A single turn carries every row of the set below to another of its rows. Some are shown first; where does it send the rows asked next?
q_116: [ 24  -4   6 -10  15  28 -47  -1 -19 -19  -1   0  15  21   2   5  -7  -7
 -11  -8   6  10  -9  15  -4  10   9 -18   8   3 -12  20 -13   2 -14 -12
  -3  -5  14  -2  -8 -11 -18  26 -17  10  -3]
q_364: [ -2  15  32   1  28  -7   0 -30  11  -4  -4 -12 -19  30  21  13  -8  -2
  -5 -15   1   3   1  12  19  10 -31  -1  -3  -6  -4   0 -16  30  -4   8
 -22  24 -10  -5 -11  22   2  28  -1   5   4]
q_236: [ -3   6  30  16  17  14  -7  18  -3 -18  -2  20  21  -1  -4   3  -7  30
   9  32 -12  10   6 -18  -3  19  15 -39  -9 -10  -6   1   2  12  -9  -9
  -2   6  -9 -25   3  20  16  15  16  -4  -4]
q_794: [ -6   6  18   5   2  13  19  16  29  19  22  -1  12  10   2 -18   6  -2
 -11 -44  18 -15   4 -24   0   2 -13   0 -16  -2 -14   8   9  14  14  -4
   9  11  -3  15  23   3  31  -1  -9  -8  -3]
q_766: [ -5  14  12   4  20  13  14  14  28  10  19  12  19  -4  12 -12   8  -1
 -22 -39   9 -14  -2 -17   9  -9  -7   5 -11   5  -6  27 -14  11  10 -14
   9  21 -11   8  39   7  28  -1  -8   4  -5]
q_412: [ 15  -8  20  -2  13  -2  12  -4 -20  25  17  -3   9  15   4  12 -21 -16
  -6 -36  22   3 -15  13 -21  25  11   6  -6  11 -12  13   1  13  -7 -12
  -6  16 -15  -9   0 -16  38  19 -11  22 -10]
q_640: [ 14  10  31   0   5  18   6   5 -20 -16  -1  17   6  20  12   9  -7 -12
  17 -24  -1  18  -4   3 -21  16  -8  -4 -25   7   7  30 -23 -19 -20  22
  10   2  -2  -2  18   1  13  16  16  11  11]
q_569: [  0  -5 -22   5  -4  16 -14   9   6  27 -19  16  21  13  36  10   6  15
 -35  -9  11  13   4  13  18   9  24   1   2   9  13  14  -6   2  -3 -28
 -25  -3   1  19 -13  10  12   4   3  -6   2]
q_852: [ -6   8   5  -4  17  11   7  12  13   7  16   8   4   4  13 -25   8  -7
 -21 -34   7 -17  -5 -20  -4 -12 -26  10  -6   6 -10   8   4  10  19 -11
  10  15  -5  12  29   3  39  -6  -4  -1   6]
q_97: [  1  -3 -21  16   2  -3 -16  11  14  31 -19  17  22   8  23   3  -6   8
 -20 -12  14  15  19  10  16  12  17   2   9   5   6  12   3  10   1 -31
 -19 -10   1  21 -13   1 -14   7  -5 -11   6]
q_69: [ -8   1  25  17   8  23 -20  14  -1 -20  13  16  11   3  -3   6  -9  20
  11  32  -9  22  -5 -20   4  29  17 -28  -5  -6   6  -5  12  10  -5 -14
  -9 -13 -11 -11  12  28  10  -6  10   2  -3]
q_629: [  5   8  36  -2  17  -6   1 -17  12   9 -12   4 -11  33  18  18 -25 -12
  26 -13   7   5 -18   2  10  11 -13  -6   5   1  -9  -9  -6  31  -5  14
 -14   9  -6  -6  -2  31  10  30 -14  -5  22]
q_225: [ -8  -5  17   8   3  34 -10  21 -15  16   4 -12  36   0  -3  -2  14 -12
  -8   5  10   1  15  19 -16   7  -1  10 -17  20 -12   3   8  20   3 -10
  20  -1   0   8  12 -12 -12   7  22   4  -5]
q_835: [  2  11  36   0  20  -4  -6 -25  17  -3 -17  -7 -19  19  15  13   3  -6
  10 -10   3  -1 -17  -5  15  13 -32 -20   8  -9 -13  -6 -19  14  -4   8
 -21  14 -21 -12 -10  18   6  21 -13   4  22]
q_887: [  4  -4  21  30   2  17 -11  20  -9 -15   2  25  19  13  -7   6 -20  26
  12  19  -9  21   4 -21   8  19   5 -45   1 -13  16   7   6   7   0   4
   4   5   6  -9   8  12  11   7   7   0  -7]
q_422: [  1  15  28  11  24  -3  -7 -15  15  -2  -7 -17 -16  24  20  12 -10  -9
   9  -7  10  -5 -12   3   5  -2 -29   1   3   0  -8 -12 -14  21 -20   1
 -12  20  -7 -18  -5  36   5  25 -20   6  19]
q_318: [ -8   2  -9   7  -4  -3 -14  15   4  35 -10  16  23   9  45  12 -14  23
 -38   0   7  12  -2   2  24   2  20   1  -2  14  -1   8  -2   9   2 -22
 -20   3  -6  20 -11   5  -6   2   6  -8 -11]
q_962: [-18   5  23  -6  -5  16  -2  32 -13  20  -1  -6  41  13  20  -8  10  -2
  -9  -4  15   9  15  28 -12  12  -2   4 -15  13 -10  -9  -3  15   8  -9
  16   5   2   9   6 -18 -13   3  23   8   3]
q_539: [ -4   4   8   7   3   6  10  12  28  14  20  15  -4  -8  14 -17  -2 -10
 -21 -36   4  -9   4 -10  -8  -1 -19  10  -9  -3  -1  21   2  12  10  -4
  -2  35  -9   3  30   6  38  -5  -2  -1   0]
q_712: [ -3   4 -19  20  15   2  -7  19   9  25 -17  26  14   7  37   9  -1  12
 -24  -1  10  16  -5  13  17  16  22  -4 -11  17   8   6  -2   8 -20 -34
 -22   1  -5  23 -17   3  -3   5  -2  -4 -10]
q_331: [ 17 -13  21  -2  18   2  15  11 -21  31  15  -6  14  17  12  23 -17  -7
  -2 -29  21  -4 -13  21 -16  20   1  13 -13   7 -31   6  -8   6  -3 -10
 -15  13 -15   6  -9  -8  22  31   3  19 -10]
q_395: [ -3  -1  25  15  17  37 -17  14   5 -24  -4   5   1  -9   2  10 -17  26
  18  20  -6  15   6 -22   0  28   8 -23   1 -14   8   5   6   7  -7 -12
   0  -1 -12 -21   8   9  30   6  21   0  -5]
q_975: [ -8  -7  12   5   7   7  21  15  17  -6  28   7  12  -1  11 -20  -5 -10
 -21 -34  -7 -21  -7 -19  -3  -6  -3   8  -8  16  -5  20  -2  17   8 -19
  -5  23  -6  11  30   4  22 -15   2  -8  -5]
q_315: [ 18  23  31   7   2  16 -10  -3 -26  -7  -9  11   1  17   4  13   8  -9
  19 -30   1  22  -1   1   5   3  -8 -11 -21  16  -1  23 -21 -11 -12  26
   7   2   0  -6   8   5   6  12  23  14  20]
q_753: [-10   4  21  22   5  25  -8  10 -16 -25   1  26  22   1  -7   4 -19  28
   7  19  -2  31  -5 -21   2  26   9 -25  -6 -13   9   0   1  10   0  -9
  -4   4 -13 -14  -8  21  15   5  22   3  -7]
q_700: [  9   6  46   2  19  -3   1 -24   5  -4 -12  -3  -6  23  20  16  -1  -6
  15  -9  -5   3 -15   5   3  15 -29  -1   9   7 -12 -19 -11  28   2   2
 -22  18  -9 -18  -7  30   9  18 -19  -2   9]
q_49: [ 30 -16  -2 -13   8  21 -39   9 -23 -21   5  -8  16  -1  -2   6  -7  -2
  -2  -4  13  13 -15  12  -4  16  11 -17   3  -7  -9   9   4   3  -5 -26
  -5  -3  23  -2   6   7 -12  24 -12   8  -4]
q_678: [  0 -12 -13  11   1   1 -26  12   7  15 -15  26  24  11  51  11   2  21
 -21   0  16  -3   1   6  19   8  11  -6 -10  19  -2   1  -4  11 -12 -19
 -26 -17 -13  19 -18   3  -1   1   2   4   2]

q_422 goes to q_236
q_794 goes to q_629
q_962 goes to q_412
Now find these:
q_753 goes to q_569
q_975 goes to q_364
q_835 goes to q_69
q_640 goes to q_116

